(in the rows, 128 means zero)
Each path below is one point turned by a fixed rotation once a step. After each direction that follows a path, write how fast that rotation turns it, in degrees per step (0 if it stays still).
Each turn is a multiple of 5 degrees from 10 to 175, or 0.
Each row of a path follows its step; steps can be skipped.

step 0: [121 139 129 129 130 119 124 127 135 129 125 131 134 136 131 133 121 128
 125 136 128 133 114 125 129 122 124 130 134 137 139 127 129 132 124 124
 136 131 125]
step 1: [127 133 134 127 131 125 131 128 147 120 128 130 133 131 121 127 127 130
 139 141 124 128 118 123 130 128 127 133 132 127 128 134 134 125 137 130
 129 119 129]
step 2: [125 140 130 127 136 121 130 133 126 118 120 139 122 131 120 135 128 133
 131 128 132 131 120 126 133 133 124 129 135 125 120 118 134 126 129 120
 131 125 133]
step 3: [125 134 126 129 131 128 128 126 140 127 123 132 132 139 121 134 130 128
 124 130 132 134 124 144 127 133 136 124 137 133 125 120 128 123 126 137
 129 122 133]
step 4: [132 136 125 124 133 130 134 137 134 129 120 130 135 129 121 132 127 126
 132 129 116 132 135 135 129 130 123 129 134 139 127 124 124 130 129 120
 129 114 125]
step 5: [119 131 121 136 125 123 128 142 130 123 126 141 137 136 132 129 128 124
 126 127 119 134 122 125 129 128 123 124 126 137 131 119 133 126 130 132
 128 126 127]
step 6: [125 129 125 120 132 114 131 129 137 128 126 133 140 134 129 132 134 127
 133 127 130 127 126 125 129 134 129 124 129 138 133 136 140 133 129 130
 136 121 125]
step 7: [127 140 131 134 134 120 136 131 133 116 130 125 122 123 128 134 125 135
 132 127 126 129 123 131 130 131 121 128 124 131 135 123 139 130 132 135
 134 116 125]
step 8: [124 134 125 124 124 129 135 121 133 118 122 132 122 135 129 130 126 131
 117 132 124 128 116 131 130 135 127 120 140 133 131 126 133 123 131 125
 137 127 122]
step 9: [130 130 123 131 136 123 134 130 140 124 128 120 135 138 120 118 130 137
 127 131 123 136 127 134 126 127 121 126 140 126 126 128 135 122 125 124
 131 120 129]
[129 129 128 128 128 128 129 130 125 129 129 127 132 129 126 123 129 125
 128 128 127 127 126 126 126 124 129 130 129 131 130 127 126 127 126 128
 128 128 127] | 70
[126 129 128 129 127 127 128 129 125 126 126 130 125 130 130 128 127 127
 129 126 127 125 127 126 131 130 125 129 130 128 127 125 125 127 128 130
 127 131 126] | 130

step 0: [132 121 144 124 123 130 126 123 131 123 136 122 125 121 122 122 124 121
 135 129 126 123 120 129 130 123 128 139 131 134 126 142 121 132 135 136
 131 131 124]
step 1: [118 117 122 120 127 121 123 131 127 131 121 132 134 131 131 135 117 125
 129 133 120 129 123 115 128 128 119 126 133 129 123 118 119 131 130 131
 119 131 128]
step 2: [133 128 129 125 128 128 118 131 135 131 121 128 117 134 120 127 122 128
 128 128 139 119 130 129 119 127 125 132 141 131 128 130 146 122 121 122
 120 128 127]
step 3: [113 119 128 119 133 127 139 131 133 124 136 133 129 133 121 129 139 128
 124 125 130 124 137 134 129 132 129 124 134 134 124 135 127 142 131 122
 134 127 134]
step 4: [120 137 126 127 122 121 125 132 133 123 121 123 122 118 132 125 119 122
 122 139 129 127 124 128 140 125 138 126 127 128 118 137 128 128 130 133
 130 117 122]
step 5: [126 120 133 127 134 125 119 132 122 128 124 134 132 135 125 126 127 122
 121 118 137 128 123 122 123 136 128 123 123 125 116 128 124 124 127 136
 131 140 113]
step 6: [117 127 135 133 127 131 132 131 123 125 131 125 123 132 112 120 124 129
 143 137 123 128 122 128 120 128 126 130 128 122 130 129 137 135 131 127
 115 126 127]
step 7: [115 124 139 118 132 136 130 132 129 127 130 133 127 123 139 137 124 130
 131 127 134 122 117 125 136 121 120 129 138 137 134 125 129 130 125 125
 135 125 124]
step 8: [124 119 119 119 119 113 123 123 125 122 131 116 125 126 128 137 128 129
 125 129 128 126 133 128 126 130 122 130 126 124 122 136 135 122 114 130
 124 125 124]
step 9: [124 135 128 125 128 130 124 141 125 134 130 133 121 131 117 128 128 117
 117 115 125 122 131 133 127 136 134 120 132 132 133 125 124 134 122 126
 118 124 122]
[130 130 127 128 125 130 126 131 130 128 130 130 127 128 126 128 125 128
 129 129 126 126 128 131 128 123 130 128 128 126 127 128 130 127 127 131
 128 126 128] | 160

step 0: [136 131 131 128 130 121 124 129 127 124 124 130 135 118 118 128 124 115
 123 130 136 137 123 138 132 122 124 121 128 130 121 128 132 131 120 129
 128 138 136]
step 1: [138 137 125 141 132 122 127 126 132 129 121 134 121 132 126 132 120 130
 139 122 128 123 126 133 119 127 126 119 129 136 120 130 133 130 124 124
 127 123 134]
step 2: [121 125 132 137 129 131 132 126 133 135 123 129 133 119 134 132 123 135
 129 128 133 129 129 141 119 128 123 139 121 135 133 137 135 124 127 125
 129 118 124]
step 3: [127 121 128 129 121 132 129 127 123 126 126 125 129 116 122 129 127 121
 131 128 125 129 139 139 126 117 122 132 132 127 140 130 133 124 125 122
 125 140 136]
step 4: [129 129 119 128 133 121 126 131 135 128 121 143 126 130 120 125 130 112
 130 130 128 122 123 141 134 129 127 128 131 129 128 125 137 130 121 123
 128 136 128]
step 5: [138 139 132 128 128 116 120 125 131 128 126 137 122 123 139 129 120 129
 128 129 128 135 119 137 125 123 125 128 124 132 131 130 136 127 127 126
 137 118 132]
step 6: [131 128 132 127 136 134 132 120 126 124 125 126 134 115 134 131 122 137
 135 125 135 130 135 135 126 123 127 129 138 130 122 137 137 125 121 119
 127 125 131]
step 7: [122 127 128 133 115 133 137 121 135 131 123 138 129 125 121 128 134 127
 139 129 130 126 134 136 121 127 118 129 136 134 132 123 134 130 130 123
 132 136 128]
step 8: [123 126 125 122 132 133 125 130 130 125 123 140 120 131 128 128 127 115
 121 126 125 121 127 138 128 119 124 134 124 129 138 124 142 128 133 128
 130 121 134]
step 9: [129 132 131 124 133 124 122 124 121 116 122 131 128 118 128 129 123 127
 118 134 129 137 116 136 129 121 121 126 131 126 124 127 138 126 118 127
 131 134 126]
[129 131 125 128 129 129 131 127 132 127 129 128 127 127 126 130 128 132
 129 128 130 130 131 127 126 125 129 129 126 128 126 128 127 126 126 129
 128 126 127] | 80
[128 126 131 127 129 129 126 128 129 128 132 132 128 127 130 130 128 128
 127 127 127 131 128 128 129 129 128 130 124 129 130 130 129 127 130 131
 128 126 129] | 120
[128 127 126 130 128 126 128 130 128 128 130 131 127 129 131 127 129 128
 130 128 130 125 131 127 126 129 127 126 127 129 128 125 129 132 125 131
 127 129 127] | 115
